One vector is turned by the same rotation once a tick. Each row is the vector after some number of ticks, and that number follows the row.
The counts run from 0 to 40.
[136 134 153 125 112 110 143 193 120  94] : 29
[ 90 151 169 137  81 130 140 112 101 129] : 40
[121 136 186 122 128 121 127 127  96 173] : 8
[150 168 153 168 165 117 145 115 114 125] : 17
[144 141 131 148 145 139 147 156  80  92] : 23
[147 165 144 166 164 120 149 119 108 113] : 18
[138 131 147 128 121 117 146 194 110  92] : 28
[145 140 139 147 141 135 149 166  80  90] : 24
[112 149 166 146  84 102 144 155 147  93] : 34
[131 134 158 127 106 105 139 185 131  93] : 30
[103 133 167 148  77 132 132 114  93 146] : 3
[150 163 139 171 163 127 153 121  98 107] : 19
[ 88 154 166 136  78 125 144 117 112 122] : 39
[115 134 183 128 106 127 125 126  83 164] : 6
[ 94 156 163 150  73 121 143 126 128 112] : 37
[148 161 137 165 158 131 154 126  91  99] : 20
[105 153 161 148  79 112 139 140 147 101] : 35
[106 138 164 160  69 125 133 117 111 133] : 1
[141 156 180 138 159 104 125 131 117 161] : 12
[ 94 155 166 145  78 121 143 114 123 117] : 38
[139 151 186 134 150 105 125 132 111 167] : 11
[118 142 160 140  86  99 141 164 145  93] : 33
[123 146 158 136  91  98 140 172 146  97] : 32
[148 162 171 150 166 103 139 124 126 150] : 14
[144 137 135 135 138 135 148 175  83  90] : 25
[141 131 144 129 124 122 148 187  98  91] : 27
[151 166 161 167 166 109 145 120 119 133] : 16
[109 132 164 163  66 124 133 119 120 125] : 0
[148 160 176 145 161  98 136 127 123 159] : 13
[130 142 156 133 101 101 141 182 139  95] : 31
[109 134 166 153  72 132 133 115 100 138] : 2
[151 167 165 158 169 103 139 117 121 139] : 15
[116 134 178 125 115 123 125 128  87 171] : 7
[105 137 173 143  88 133 129 119  88 152] : 4
[142 135 139 133 131 124 147 181  87  87] : 26
[150 148 130 156 150 137 151 145  77  92] : 22
[134 141 186 129 142 106 123 130 107 173] : 10
[128 135 183 124 137 113 126 133  95 173] : 9
[107 131 174 132  93 129 125 122  83 159] : 5
[ 99 153 164 151  74 110 143 134 138 105] : 36
[150 157 132 162 151 138 153 134  85  99] : 21
